One turn sends every row of this set to another row. A few are shown first. Where does it send the rows asked after them?
Sek: [ 15  -7  12  13  -8   5   1  -7  -1  10  14  -7   9  -5 -12  -4  21   3
 -11 -22  -6  20  -9 -24]
Fegi: [ -9   4   4  19   0   6 -16 -14 -18  13   5 -17  22 -17   9  23  12 -14
  16  -6   2  -4  -4  -5]
liv: [ -1 -13 -13 -11  -1   2   6  -7  -5 -10 -21  14 -25  -5  16   5 -11  19
 -12  15 -12 -15  16  -1]
volek: [ 19  -3   8  16  -1   8  -9 -17 -13   2 -21   6  -1 -25   2   1   3  22
  25  -2  -4  -3  16  17]
buso: [  9   0 -14  -1 -26   9  12   6  -3  17 -28  18   0  -8  16  -2   5  -9
 -13  -2 -16  -9  -5 -16]
Tuva: [ -7  -5  23  -7   5   2  -2  28   7   2  14 -11  -5 -10   5   8   8 -21
   1   9   5 -10  18  -4]
belo: [ 14  -8   5  12  -7  -5 -26  -8 -22  17  -9   9   5 -21  -4   8  -2  16
  17  -9   0  -2  24   8]
san: [  6   2 -18   8 -23  18   4   0   1   7 -28   3 -12  -1  19  -6  22 -13
 -18  -3 -10  -3  -6 -15]
zibi: [ -5  -3  17 -21   2   9  -3  21  12  -5   8 -23  -8   6   6  24  10 -12
   1  10   0 -11  13  -2]
gefe: [  5  10   5 -13  -7   1   7  17  12 -11 -21  -1 -13  23  -2 -12  -1   1
  22  19  -2  -9   7  11]
keto: [ -7  -1   0   3  -2  -6   9 -23  -3 -30   7 -10  -5  26  -7   0  -3  12
  10  -5   1   7 -12 -14]
mova: [  8  -7  10  20  -8  -7 -17 -10 -23   0  -5  -5   2 -24  -2   0   0  22
  19   1  -5   3  23  14]
vazuv: [  7  15  -4  -5  -3   1   1  14  17 -11 -13  -2 -14  34   2  -9   4 -10
  18  15  -4  -1   7   3]
sitel: [  4  -1  23 -12   7  12   4  16   6 -10   9 -27  -2  -1  14  13   0  -7
   3  19   4 -15  18   2]
gil: [  5   0 -25  -4 -19   8  -2   2  -4  25 -23   2   3   5  11   4  11  -7
 -18   4 -19   0 -11 -18]
feluv: [ -2   2  -6   9  15   3   5 -28   3 -11   2  -2  -2  26 -11  -8   5   7
  11  -3   4  11 -20 -16]
vesa: [ 15  -5   6  11  -3  -9 -25  -7 -19   0  -9  16   0 -26  -5   5 -11  14
  22  -5  -8   4   9   7]
nisim: [  3  -8  22  -8  -2   5   2  16   8   0   9 -23   7   8  24  14   6  -9
   1  12  -2 -13  26  -4]
Nake: [-22   1  -3   5   4   2   8 -20  10  -6  11  -4  -2  21 -17  -3   4   2
   8  -6   2  14 -20 -11]
lema: [ 12   2 -18   2 -20   4   8   0  -6   1 -33  10  -8  -1  19  -5  18  -4
 -11   0 -23  -3 -10 -18]
Kib: [  3  -4 -12   9 -19   8   0   1 -12  18 -30   5  -3  -1  20   0  20 -20
 -13  -2 -10  -6  -9 -22]
tosu: [-14   3  -3  -4  11   0  15 -20  -3  -5   6  -9  -1  18 -26  -1   3  16
  11   1   1   8 -19  -6]
nutud: [ 19  -8  12   5  -9   3   3  -8  -3  12   2   6  14  -6 -10  -6  13  13
  -9 -21  -4  17 -17 -26]
Zopo: [ 18   6   5   7 -10  -3 -16  -9 -20  -1  -8  10  -1 -18  -9   2 -12  19
  27  -1  -7  -4  22  13]
kor: [-13   2 -12  -5  14  -1  15 -24   6 -18   1  -1  -9  13 -14   1   0  17
  12  -5  -4  10 -14  -8]
Redak: [ -1 -14 -15  -2  -1   3  10  -5  -9   0 -15   5 -19 -13  20   1  -7  14
 -15   9 -15 -14  29   6]
tifo: [  1  -8  25  -6  -1   9  -4  21  12   3  15 -25   4   4  15  11  11  -8
 -10  13   4  -5  12  -2]
Donuk: [-15   0  13  10  -2   6 -19 -12 -18   2   3 -22  12 -18  -1  26  11 -10
  22   1   5  -8  -8  -1]

Fegi -> liv
tifo -> Zopo
Now find these:
nisim -> vesa
mova -> buso
vazuv -> Donuk
volek -> gil
lema -> Nake

